rotation steps, each row followed by its count of steps:
The counts run from 0 to 588.
[ 26.7  32.2  23.7   1.7  12.0 -23.6  -2.7 -37.0 -20.8 -10.1   4.1 -35.8
 -29.7  30.6 -11.0  40.2  32.2  16.0  -1.3  -8.7  26.2  -3.4 -12.4   0.8
  27.4 -19.6   7.2   7.0   4.0  -0.2  18.6   3.6 -25.1  -7.2 -11.8 -24.1] : 105
[ 20.2  23.1  25.2   7.8  26.7 -31.6  -6.1 -23.2  -3.1 -41.8  11.9 -25.8
 -17.2  18.2 -11.1  29.5  51.9  37.5   0.1  -4.0  38.0  -8.0   4.6  -6.3
  -0.9   0.6  15.4  18.3  10.1 -21.4  20.5  -2.2 -16.8  -1.3   9.4  12.8] : 110
[  5.1  21.5  -5.0  27.9  25.0 -17.7  -4.7 -10.2  -5.5 -27.6   2.4 -59.5
  -4.7 -13.9  -7.6  32.9   8.7  15.2  -4.4  -4.1  20.2   0.6 -32.6  22.0
  -4.0 -35.9  17.7  49.7  -7.6 -26.9  -2.3   8.1   5.2  16.0 -20.9  -1.5] : 172
[ -6.6  -7.3  43.7  30.9  15.2 -24.6  -3.9 -20.2   3.7 -11.2   0.3 -31.0
 -18.8  -7.6 -17.7  37.2  -3.7 -10.0  21.1  40.2  12.5  15.7  -6.9  24.0
   0.2 -12.7  10.8  41.3   6.9 -26.2  11.2  16.2  33.3  16.4  17.0  -1.5] : 460
[  0.2  12.2  34.0  33.9  13.5 -24.2 -11.1 -37.6  -4.9 -12.2  -8.2 -17.2
  -7.1   0.3 -10.2  29.8  -4.1 -11.4   4.1  50.6  35.9   4.0  -4.8   9.5
  13.2 -14.7 -11.5  30.6   9.9 -18.7  30.4 -21.7  24.6  19.3  20.4  -3.9] : 52
[ 26.4  -0.9 -10.4  36.4  -1.4   7.8 -11.5 -18.9 -20.1 -15.0   4.0 -44.5
 -15.6   0.9 -13.2  58.0  17.9  12.1  -7.3   8.7  -9.4  28.3 -16.5   5.9
  29.1 -18.3  13.5  40.2  14.6 -21.7  15.4  28.0   3.8  20.0   8.7 -14.8] : 82
[ 14.1  -8.9   9.5  36.1  19.5 -14.2 -21.3  -8.0  -7.8 -12.7 -20.3 -34.2
 -10.8  -1.5 -16.0  42.8  14.0  -9.1  -0.3  16.2  29.4  19.9 -15.0  -1.5
  18.9 -39.6 -21.7  34.5   6.9 -11.6  37.2 -19.6  32.4  23.4  10.6   0.4] : 376
[ 13.6   8.9  41.4   6.5  30.1 -15.4 -36.0 -25.1 -33.8 -22.3 -17.7  -4.8
 -13.0   5.4  -7.7  47.4  10.9  22.7  21.6  22.8  40.7 -14.9 -14.0 -27.1
  16.9 -18.3   1.9  21.8  -5.8   8.7  15.7  -2.7  23.7   5.1  -6.7  -8.1] : 530
[  1.0   5.6  -7.8  33.5  23.4  14.9  -3.7 -27.1 -21.9 -25.7   2.2 -27.4
  -8.2  -9.6 -28.2  59.7  -1.3   8.4  -1.4  39.8  12.2  23.7 -15.0   8.2
   4.8 -29.5   4.4  24.7   0.8 -27.0  16.1  27.2   6.2   0.5   7.8 -39.3] : 159
[  6.7  10.9  21.0  20.7  21.8 -18.0 -13.9 -21.8 -16.9 -16.7 -23.2 -44.7
   4.8  16.4  -6.1  38.3  51.4  -5.4  -7.9   1.5  11.8  28.8  -2.0  10.8
  41.9 -37.1   6.8  34.0   1.2  -3.1   1.2   3.8   5.6  -7.4  17.6   5.4] : 276
[ 29.0   9.2   2.4  29.5  40.3 -15.1   8.5 -10.9   1.0 -14.9   4.6 -33.0
 -25.3  -7.1 -28.2  60.1  14.6  -7.3  14.6   3.5  -9.2  11.0   3.4  11.4
  23.4 -21.2  33.9  14.4  17.7 -21.2  11.4  10.7  19.7  -0.3   7.0 -13.2] : 387
[-19.3  27.8  39.9  23.8   5.6 -38.1  -3.4 -28.6 -13.3 -30.1  -6.0  -6.9
 -19.5  19.8 -10.0  37.4  28.0  -1.6  33.4  43.2  13.0   0.1  -6.4  10.3
   3.7   4.7  -3.2  31.9  16.0  -5.6  -4.8  15.7  15.2  -0.4  28.9  -0.8] : 442
[  9.7  18.6  20.3   6.2  -1.5 -10.7   6.6 -27.5  -3.3  -7.1  14.8 -45.5
 -21.8  16.8 -18.7  22.9  35.9   8.5   8.7  38.8  40.7   6.3 -43.8  -4.8
  -1.8 -28.5  16.8   3.3   0.8 -24.7  17.0  34.3   7.7 -16.6   4.5 -20.1] : 332
[ -6.6   6.3  16.0  12.4  37.2   1.5  -3.3 -11.2   0.2 -34.0  -9.6 -19.9
   5.8  -5.6 -16.1  38.6  39.7  32.2  27.1  28.1  35.2  18.9 -28.0   1.4
   0.3 -11.7   1.3   8.1 -10.4 -43.3  39.1  27.1  -6.5  10.7  11.6   4.7] : 242
[ 16.3   1.1  53.0   9.8  33.8 -17.9 -25.8 -19.0 -10.6 -21.2 -12.2 -11.5
  -6.6  -5.5 -10.2  35.3  32.2  25.1  22.8  26.0  42.3 -10.4 -13.6 -14.1
  19.3  -7.6  23.1  10.9  -2.2 -10.6  14.7   6.3  30.9  -0.7  10.2  19.7] : 532
[  7.5  29.7  11.7  19.1   1.0 -25.0 -12.3 -12.1 -16.7 -17.4  24.2 -44.1
 -16.3  11.0  13.8  32.1  27.3  18.6  24.4  40.8  26.4  -6.3 -26.4 -13.7
  13.4 -12.2  30.0  26.1  14.9  -8.8  -1.9  15.3 -16.3  37.2 -14.1  -0.3] : 18
[  1.8  -3.7  21.7  21.2  19.7 -13.9 -10.8  -2.7  -4.1 -12.8  16.6 -54.5
 -11.3 -16.8  -6.6  45.1  -7.8   6.9  15.2   9.5  11.3   9.0 -15.3  20.4
  -5.7 -37.5  15.3  47.1   1.2 -32.0  19.9  16.4   1.5  32.2  -4.4  -4.0] : 478
[ -8.7   8.8  21.4  27.3  22.8 -15.3 -28.4 -40.1 -34.6 -27.0 -22.9 -23.5
   7.0  10.5  -6.6  25.5  25.4  10.3 -17.5  35.4  40.0  19.1  -2.5   1.9
  21.3 -30.7  -8.5  38.0  -7.3  -7.7   0.9  -1.8   9.5  -9.0   5.4 -12.5] : 355
[ -4.9  16.0  11.5   9.3  35.9  12.6 -10.4 -25.2 -12.3 -37.2 -12.9 -16.0
   7.4  -3.2 -17.9  52.2  25.7  40.1  21.9  18.8  23.7  19.2 -26.1  -2.5
  -2.0 -17.9  -4.2  13.8 -15.9 -37.5  30.3  21.6 -10.9   6.4   4.0  -8.9] : 241
[ 17.1  33.7  16.7   6.4  -2.6  -9.6   3.5 -32.9 -14.0 -13.5  20.9 -53.7
 -10.8  21.5  -2.1  12.0  30.1  22.1   8.6  27.2  30.5   1.7 -37.4 -18.5
  -3.9 -18.2  36.9  35.5   5.6  -9.4   2.1  19.0   6.9   3.2  -0.4   3.3] : 22
[  6.5  26.5  22.6   7.4  16.2  -9.9  -7.3 -36.3 -26.9 -17.6  -3.2 -18.5
 -15.0  18.1 -13.3  38.9  30.9  25.4   6.0  29.9  42.6   3.2 -23.9   5.8
  10.4 -17.5   5.7  -3.1  -4.8 -19.2   4.2  31.9 -16.4 -17.8 -14.4 -37.0] : 335
[ 31.6   7.3   4.3  12.7 -10.0  -5.7  -9.3 -21.4 -13.7 -16.7   3.9 -22.0
 -36.3  21.8 -17.7  51.9  22.5  19.1  24.7  11.9   6.3  13.8 -37.2 -24.3
   0.8  -9.8   0.5  20.5   8.9 -17.4  30.9  24.7  22.9   5.6   0.2 -23.3] : 313
[  5.2  -1.2  15.9  18.1  22.7 -29.8  -4.6  -1.1   9.7 -21.6   3.3 -55.3
 -16.3  -7.4 -13.0  39.4  16.0   8.2  19.3  -6.4   7.2  17.0 -20.5  22.7
 -16.8 -37.2  17.3  34.0  -8.0 -43.1   4.9  24.9  14.6   4.4 -16.2  -7.6] : 480
[ 31.4  16.0  15.7   9.4  -8.9 -16.3   1.1 -27.7 -11.8  -0.5   7.5 -53.5
 -27.2  32.2  -9.5  23.2  53.6   8.3 -10.3   4.6  22.6   7.6 -25.6  -6.0
  21.5 -24.4  20.6  15.7  15.3 -13.7  17.9  18.6   0.9  -7.3   5.7  -8.5] : 102
[ 23.1   2.2  -6.9  28.3  19.1   7.8  -4.7 -22.9 -19.0 -22.3  12.5 -32.4
 -15.3   0.3 -24.3  67.4   3.9   7.9   7.7   8.5 -14.1  26.4   3.3 -10.4
  18.1 -27.0  24.9  35.0  17.3 -16.1  20.7   7.0   9.9  12.8   6.5 -20.5] : 389
[ 22.0  -3.5  -8.1  30.2   2.7   0.7 -18.6 -23.0 -24.3 -14.1   2.8 -47.4
 -15.9   8.7  -8.2  50.4  23.5  14.6 -14.6  10.1   4.8  32.0  -9.3   5.4
  27.8 -28.5  12.4  30.9   4.9 -25.3   9.0  19.5  -8.6  14.1 -13.8 -27.2] : 487
[  4.3   8.7  20.1  15.1  29.7  30.6   2.7 -23.0 -23.5 -18.9   6.8 -19.7
   1.4 -16.1 -22.7  54.8   8.5  31.6  15.9  37.6  34.0   3.8 -21.9  -3.3
   7.8 -20.9  16.9   8.3   5.5 -20.3  30.9  28.1  -4.9   5.5  18.5 -12.7] : 239
[ 11.1  23.7  44.6   1.3  20.6 -23.4 -10.1 -23.1 -26.1  -9.3  -7.5 -20.7
 -18.6  19.2 -10.9  37.4  31.4   6.3  13.4  27.0  47.6 -12.1 -10.1 -20.4
  19.8 -27.4  16.1  -1.3   9.4  14.8   7.2   6.6  15.2 -22.2   5.3  -7.1] : 123
[ 33.3  28.3  21.4   9.5   3.5 -35.0 -20.1 -38.3 -18.8 -10.2  -9.2 -36.9
 -29.7  37.2  -2.8  29.3  34.4   5.5  -3.2   2.6  34.2   0.5 -20.7 -13.9
  25.4 -25.8  -8.4  17.5   4.2   4.8  20.5 -12.5  -0.1   0.3 -14.3 -16.9] : 509
[ 11.1  27.1   2.1  22.8  17.6 -43.8 -14.1  -6.9 -10.2 -45.0   6.7 -23.2
 -22.7  15.4  -3.6  28.8  54.1  34.0  12.8  13.7  32.5  -5.6 -14.2  -6.7
  -6.3  -1.4   3.2  13.2   5.8 -23.5   8.7   7.6 -10.8   5.3 -16.5  -5.4] : 420
[-16.9  37.5  18.8  13.9  13.9 -19.5  12.4 -21.1  -4.5 -21.4   7.1 -49.3
   4.1  10.1 -14.0  17.1  32.3  -0.1  10.6  29.8  39.7   1.8 -30.1   6.3
 -12.1 -37.6  11.1  33.8   5.0  -7.3   3.9  13.3  10.7 -20.1  26.9   2.7] : 349
[ 29.8   9.4 -13.5  29.2   2.3   7.4  -8.9 -20.1 -15.3 -17.3  -5.9 -41.8
 -18.1  10.0 -18.3  59.0  21.7  13.2   0.6 -11.6 -10.0  29.2 -28.4   7.3
  22.9 -19.9   6.2  36.9   3.8 -21.8  25.5  22.6   1.0  15.1   1.4 -19.2] : 83
[-17.7  15.5  26.6  30.2  12.9 -38.0  -2.5  -0.6  -3.8 -27.0   3.6 -48.8
 -10.0  -4.1 -14.1  25.1  35.7  11.9  -3.8   7.5  26.2  -5.8 -10.4  38.5
  -7.5 -26.9  -4.8  47.6  13.3 -17.0  -2.6  15.3  -1.0   0.5  20.8   2.7] : 268
[ 15.7  11.3  -7.2  27.3  28.1 -25.7  -8.3 -12.3  -9.4 -15.9   3.7 -46.3
 -22.0   3.0 -19.4  48.6  23.7  -4.3   3.7  11.9   6.6  24.3  -6.9  13.1
  13.1 -43.8  21.0   7.1  -0.5 -28.5  -3.4  23.4   3.8 -10.6 -25.2 -37.0] : 484
[  1.6   8.8  17.7  20.5  29.2   7.2 -14.6 -20.5 -23.8 -27.9 -14.2  -8.6
 -10.4 -11.7 -26.2  60.4  -0.5  21.7  24.0  35.5  31.2   4.6 -22.6   0.8
   3.3 -27.2 -13.9  11.2  -1.3 -13.1  24.3  22.9  13.9   3.8   3.4 -30.8] : 547
[  1.4  -4.2  33.3  37.7   4.5 -16.4  -9.7 -22.3  -8.0 -14.7  -3.8 -28.7
 -20.7 -10.1 -14.9  41.6 -12.8   2.4  14.2  36.9  12.0   9.8 -17.9  20.5
  -7.4 -15.3  10.8  47.5   4.1 -24.5   7.3  14.3  42.9  10.3   9.9 -10.1] : 461
[-10.4  19.8  10.4  39.8  12.4 -28.5  -2.4  -3.6 -12.8 -24.9   1.5 -53.5
  -8.4  -5.4 -10.9  24.8  24.5   9.7 -12.6  16.6  34.7  -8.9 -21.2  24.7
 -13.7 -34.5  -1.1  53.3  14.6  -9.0  -3.1   9.7  11.2  -3.5   9.0  -0.3] : 269
